Some points, each followed by its number:
[  24   15 -117   60  100   58  -15   55   47   51 -114   40   -9 -127   33  -73] 0
[-57   2 -22 -23  21 -18  44  33   0  47 -32 -18  64 -51  20 -22] 1
[ -8  33  -9 -28  64   2  -5  31  20  52 -46  62   6 -47  33 -24] 2
[-41  -1  48 -23 -29 -29   4   7  -2  11   7 -16  16   8   5  11] 3
[ -2  32 -20 -35  22  18   4  -3  43  27 -18  19  -8 -20  -3  31] 4
[-84  34  30 -16   7  11  34  54   7  55 -34  -2  48   3  42  50] 5
[ -9  45 -18   0  41  36   1 -28  15  -1  10 -17 -18  -9 -11   5] 6
[-14   0  17 -27 -19  27  28  44  10   6 -18  15  10 -30 -47   5] 7
[-33  14   8 -36  -8   3  34  60   7  36 -21   7  29 -27  25  55] 8
[ 26  16 -25  16  40  21 -30  17  17  19 -50  42 -28 -40  18 -38] 9
[-15  41 -22 -16  39  44  11 -16  23   5   7  -9  -9 -16 -25  18] 10
[ 11  49 -21 -11 -44 -29 -51   3  25  20 -47 -31 -24  18   0   4] 11
[-23 -83  24  -4 -23 -62  -7  39  -7 -43 -80  -2   7 -30  53 -16] 12
[ 14  -2  11 -15   2 -16 -16  17  16   9 -16  20   8  -1   9   0] 13
[ 18  43  -4 -15  24 -11 -16 -15  27   7  -8   7 -20   7  10   8] 14
[-58  11  66 -53 -19 -38   9   4  -8  20  22  -3  41  22  13  30] 15
[ 33  27 -15  25  12  24 -41  17  25 -15 -42  -6   2 -39  -4 -36] 16
[  6  -2  20  -4   6 -10 -34  18  18   7 -51  19 -12 -27  23 -27] 17
[-25 -22  21 -31 -25  31  33  53   4  15 -23  24  17 -41 -50   2] 18
[-21  12  30   0  -6  30   7   9 -17  -1   3 -12 -15 -14 -21 -16] 19
[-23  28 -22 -26  23  56  25   7  23  21  -5   2  -6 -30 -38  22] 20
[ 26  11 -63 -10  34  -5  11  -6  33 -12  16  -7   5 -27  24  36] 21
[-15  45 -40 -34 109   8  27  64  15  61 -65  68  35 -59  39 -28] 22
[ 13  77   5   8  43  15 -16 -35  -2 -13  23 -29 -37  25 -16  -3] 23
[  4  23 -10 -40  15  10   7  14  44  26 -19  28   1 -24  -7  30] 24
[ 16  12 -20 -15  42  -7 -23   6   4  15 -24  35   2 -46  20 -48] 25
[  3  17  48   8  -7  15 -48  -2  18   8   5   6 -33  22  23  18] 26
[ 34 -50 -17 -29 -13 -14   3  31 -21  16 -40  23  38  -6   5   5] 27
[  2  39  19 -15   9  -5 -22  -3  10  12  -4   7 -17   3  -4   4] 28
[  26 -127  -10   42  -50  -97  -11   66  -36  -22  -16   -8   71  -54  104  -44] 29
[-68  29  14 -12  14  15  33  52  10  47 -39  -5  37 -10  37  46] 30
[-20  23  11  12  10  13   0  25   1  13 -12 -23   5   5  22  16] 31
[ 41  11  12  18  20  17 -19 -12  -3 -38  26 -10 -25  23  -8 -11] 32
[-33  15  84  43 -16  -9 -57 -12 -47   1  17 -37 -39  17  28 -35] 33
[ 18  39 -13 -20  41  39  -2  23  -6  29 -35  37  -5   6  21  20] 34
[ -1 -17  20  -8 -11   7  -3  35 -21  -6 -19   2  10 -14   0 -28] 35
[ 47 -22  -9  31   4  -7 -56 -34   7 -30  12 -16 -39 -26  -9 -49] 36
[-11  -6  34  23   7 -28 -39 -14 -12   2  -3 -21  -9  -5  46 -23] 37
[  0  37  27  17  18  -9 -47 -31 -15  -3  13 -22 -20  14  34 -15] 38
[ 37 -31   7  29 -20 -11 -53 -39   0 -32  22 -26 -37  -7 -17 -31] 39
[ 17   0  12  13   2   3 -36 -11  10  -6  -1  -4 -37 -10   3 -14] 40
[-30  -9 -20 -70  23 -45  56  50 -17  21 -11  15  66 -60  10 -15] 41
[-27  -4  42  18 -10  -3 -35  -4 -21   5   2 -14 -13 -12  30 -21] 42
[-52   0  21 -26  -2 -25   6  14  -3  23 -17  -3  32 -23  25  -2] 43
[ -3  31   0 -23  19   7  -5  -5  29  30 -14  13 -10 -13  -2  25] 44
[-26  22 -24 -49 -12  51  47  29  40  30   5  13  -5 -51 -44  67] 45
[-27  16   6 -32  33 -19   5  19   9  36 -28  30  27 -39  19 -19] 46
[  4   0 -56 -19  36  10  24  15  45  14  -9  12  25 -38  -3  23] 47
[ 16  -6 -41 -46  -6   8  29  37  39   7  -5  16   9 -38 -16  46] 48
[ 19 -15  37  24 -34 -12 -44 -32   1 -26  29 -34 -35   6 -13 -13] 49
[  8   1  45   6 -34 -12 -15  23 -42 -25  23 -34 -25   9  -2  -5] 50
[ 38 -42 -24 -40 -35 -28  33  61  22  -4 -22  31  32 -38  -8  40] 51
[ 23  -7 -69  69  40  38 -24  12  28  11 -59 -14 -28 -80   9 -48] 52
[ -7  13  54 -21  -4 -18 -12  -7   1   1  24   3  -6  16   8  16] 53
[-13  37   9 -24   8  17  -3  -2  24  19  -7  17 -16  -6 -15  15] 54
[-21  34   5  -7  31  12  14  32  10  19 -26  13  16  -5  26  18] 55
[-27  37   1 -32  18  41   2   2  46  35  -9  18 -15 -29 -27  36] 56
[-11 -12 -23 -30   1 -15  23  37  -2  11  -7   5  29 -43  16  -5] 57
[-15   9  29  11  -9   4  -4   7  -5 -12  13 -33   8  24   5  18] 58
[  0  15 -36 -19   8  20  15   0  16   3  12  -4  -8 -32   7  29] 59
[  5   1   5 -44 -40  22  35  38   8   0  -1  10  -8 -33 -46  30] 60
[  1  25  25   6  15 -15 -36 -15   5   9  -4  -5 -13   5  21  -9] 61
[  0   7  11  11   6   6 -10   0  -2  -9   7 -19   4  -2   2   1] 62
[ 13 -36  26  30  -9 -38 -29  21 -45 -32   1 -30  15  12  39 -52] 63
[  8 -12  33  32 -38   3 -28 -22 -12 -43  44 -69 -22  34  -6  19] 64
[ 41 -35 -10  35 -62  12 -29 -49 -30 -43  37 -70 -28  17 -38   0] 65
[-15  44  83  52  10 -24 -82 -50 -60 -21  39 -60 -52  50  54 -48] 66
[ 10   9 -28 -21  57 -21  16   5  -5   4  -6  13  37 -45   5 -52] 67
[  0  -8 -17 -15  26 -29   9 -12 -16 -16   6 -17  36 -30   6 -47] 68
[-32  -6  15 -32  31  -5   3   2   7  54 -59  14  -5 -61 -14 -15] 69
[ 13 -26 -23 -40   3 -10  14  43  54  28 -38  42  29 -40   0  34] 70
[ 15   3 -23 -19  14   1  16  14  28  -9 -14  11  18 -16 -10  -4] 71
[ 27  10 -40   1  68   2  -3  14   7   6 -24  23   4 -53  13 -53] 72
[-30  35   4   8  25  27  12  47  21  35 -44  14  15 -13  36  26] 73
[-15  19  14 -18  28  -1 -10  18  10  31 -34  33  -2 -29  26 -11] 74
[-11  57 -12  29  11  48 -31  24  42  50 -59   5 -13 -15 -24  22] 75
[ -1 -38  32  26 -59 -24 -39 -34 -11 -30  37 -61 -15  14  -7   1] 76
[  9 -44  13 -30 -51 -12  25  63  -5 -16  -8  18  16 -32 -13  14] 77
[-34  18   8 -15   7  38  -5   6  29  28  -8  13 -12 -28 -10  29] 78
[-46  21  37  12   4  28 -34 -23  -6  21  10 -17 -32 -14   9  -1] 79
[ -3 -11   5  44  27 -22 -27 -14 -34 -23  16 -44   5  -9  56 -50] 80
[ -4 -23  23   1 -39 -61  32  40 -65 -17  24 -20 -11 -43  35 -14] 81
[ 75 -31 -16  62 -19  11 -61 -51  -7 -79  49 -49 -60   7 -26 -52] 82
[-35 -15  18  33  23 -31 -37 -63 -58   3   4  -5 -43 -11  68 -17] 83
[ 21  27   4  10  30  19 -13   0  10 -16  -1  10 -14   4  15  -1] 84
[-17  33 -39  13  59  27  16  47  27  52 -60  23  16 -55  29  -5] 85
[-65  23  68 -52 -13 -34  14  15  -7  26   5   9  39  27  27  30] 86
[-38  -2  25  36  44 -20 -31 -67 -60   8  -3 -11 -43  10  61 -28] 87
[ 44 -16 -26 -41 -27 -17  23  38  25  -6  -8  19  19 -27  -3  28] 88
New points follow, each followed by the numbers of its five nearest points above by angle, nearest first.
[ 19  10   5 -25  -4   1  10  39   2  -3  10  18   0  -7   5  27] 88 48 51 60 8
[  0  48 -13 -26 -49 -59 -54  68  35  17 -34 -31  -2 -18  28   6] 11 13 17 8 28
[-40  -3 -12  -8  19  -8  27  17 -17  27 -17 -18  40 -27  24 -27] 1 41 43 57 46
[ 23   7  -4   7  29   7 -33  -3  15   2 -19  19 -27 -40   8 -30] 9 25 72 16 52
[-39  12  30 -52  11 -43  13   5  -7  31  -3   1  47 -19  12 -10] 43 86 15 41 46
[ 21   1  50  40 -14 -38 -48 -16 -61 -47  42 -63 -26  27  52 -29] 66 33 63 50 80
[ -1  14   8 -12   3  29  12  19   4  -6   0 -14  16  -4 -22  -7] 7 20 19 18 60
[ 20  -6 -23 -26   7  -9  16  28  17  -4 -23  17  28 -24 -14  -5] 71 70 88 51 48
[  2  59  -1 -21   5  42  -6 -24 -14  20  10 -11 -28  23 -25  16] 23 6 10 54 28
[-22  19  14   0  14  -3 -12  16  13  26 -24  11  -4 -26  15  -8] 74 2 46 69 73
[ 18 -47  34  45   0 -56 -34   6 -48 -34   4 -32  29  -3  52 -63] 63 80 29 37 42
[ 28 -58  18   5 -47 -54  -7  55 -34 -25   3  -8  13 -16  25 -18] 29 81 63 12 77
[ 26 -58   9  15  -5 -65 -39  28 -10  -7 -25   3  27  -8  64 -25] 29 12 63 37 27
[ 11  11 -66 -21  51  22  29   4  53  13 -19  11  24 -43  -6  27] 47 71 21 4 59
[-21 -30  34  19 -56 -30 -23 -26  -9 -12  21 -52 -13  11  -6   4] 76 64 49 65 50
[-13  -8 -13 -20  27 -25  18  -3 -23 -10  10 -21  41 -24  10 -43] 68 67 41 1 57
[-27  20  21   5  16  18 -20 -10  15  20   2  -8 -13 -14   8   2] 79 78 61 54 56
[ 29 -40 -21   6   8 -35 -12   8 -27  -1 -24  -8  29   3  45 -10] 29 27 63 12 80
[-15  14  19 -16 -11  19   9  22  -8  -4  -8   3  -1 -19 -30  -9] 7 18 19 60 35
[-61  15  15 -71  37 -46  31  24 -10  58 -23  32  81 -40  28 -27] 46 41 43 1 57
[  1 -13  -7 -14  24 -26  11 -17 -24 -21  20 -21  31 -21  -5 -44] 68 67 80 41 63
[ 54 -20  -6  44 -16  17 -45 -32  -5 -58  37 -40 -47   5 -20 -27] 82 39 36 65 49
[-35  -2 -25 -12  21 -25  29  14 -11  16 -12 -27  51 -41   9 -23] 1 41 57 68 67
[  4  -8  -4  -6 -25   8  -5 -17 -23   4  -3 -19   7   5 -10  16] 65 76 64 50 49
[ 21   5   6  62  43 -41 -49 -31 -46 -38  21 -62   3  21  66 -52] 80 66 37 63 38
[  9  -8  10  15  11 -14 -12  11  -9 -22   3 -17   8   3  19 -28] 63 80 37 29 66
[  47 -107  -12    2  -54  -82    3   74  -26  -27  -20    9   60  -37   57  -20] 29 12 27 77 51
[-32  20   5  -9   4  51  19   7   7   9   0  -8  -6 -30 -27   3] 20 78 45 19 56
[ 17 -28 -26  19  21 -21  -8  12   1 -12  -8  -4  33 -18  41 -20] 29 68 80 63 67
[ 71 -40 -29  29 -24   7 -38  -8   7 -51  31 -23 -44 -25 -29 -23] 82 39 36 65 49
[ -9  32 -26  13  41  17  -3 -23  11   0   9 -21  -3 -12  16   2] 6 10 23 21 84
[  0 -14 -22 -33   5 -10  21  25  13  31 -63  -2   2 -74 -33   5] 69 70 57 18 48
[ 42  -7   0  32   4  12 -34 -19  -2 -40  31 -28 -28  11  -3 -19] 82 32 39 36 49
[-24  11  51 -16 -29  21 -12   8  -3  16  -9   8 -17  -9 -13  -6] 19 79 3 7 18
[ 22 -35   5  18  -3 -43 -13  28 -20 -21  -6  -7  34 -13  31 -38] 29 63 12 80 81
[ 40 -35 -25  10  18 -46  -5  27   7 -24 -21  -3  42 -19  41 -21] 29 12 27 68 63
[  6   5  -5 -38 -25  14  29  28  12   2   6  13  -3 -25 -24  28] 60 45 48 7 88
[ 46 -29 -14  48 -10  -2 -38 -39   1 -56  35 -55 -31 -10 -24 -43] 82 39 36 65 49
[-39  28 -29 -26  70  -8  36  34   5  51 -51  29  56 -47  36 -22] 22 46 85 1 2
[  5  -7 -35  -8  29   8  16   8  32   7 -10  -4  25 -34   2   6] 47 71 21 85 48
[ 22 -52   5  14  -1 -70 -33  25   1  -4 -23   6  37 -15  64 -28] 29 12 63 37 13
[-22   5  41   8 -28   4  -8   0  -4 -19  27 -40  -5  33   9  35] 58 64 76 50 53
[  5  -7 -54 -36   1  25  33  24  42  13  -2  16   7 -55 -17  55] 48 45 47 59 70
[ 42  -8 -21  28  38 -46 -23  -9  -6 -30   7 -16  21   7  62 -33] 80 63 37 29 68
[ 38 -12 -53 -37  23   0  33  29  50   4 -36  28  43 -35 -25  16] 71 47 70 48 88
[ 15  64  21 -12  24   2 -36 -32   1   5   8 -12 -39  26  -1  -4] 23 28 38 14 61
[ 39 -10 -26  -8  22   1  -3  36   3  -4  -7  20   3 -44   7 -17] 72 25 0 9 71
[ 27 -17  -3  -3  12 -21  -6  18   4 -10 -13  -4  19 -13  20 -22] 29 68 12 63 67
[-56  -1 -12  -8   5 -24  28  17  -8  31 -23 -28  52 -43  12 -14] 1 43 41 57 46
[ -6  17   3  -7 -19   9   2   7  -8 -14  17 -20 -22 -19   1  12] 50 19 64 60 59
[ 25   0   0  18   6  13 -41  -9  16   1  -9   6 -34 -17   4 -14] 40 36 9 16 39
[-11   5 -11 -29  -5   6  36   9 -20  15  41  -4  -6  11  -1  33] 45 59 60 8 15
[ 29  41 -15  -7  33   6  -4 -12  10 -16  11  -6  -9  14 -12   1] 23 14 84 6 32
[-14  26  -1 -33 -20  38  26  28  15   6  17  -1 -23 -17 -38  41] 45 60 20 56 7
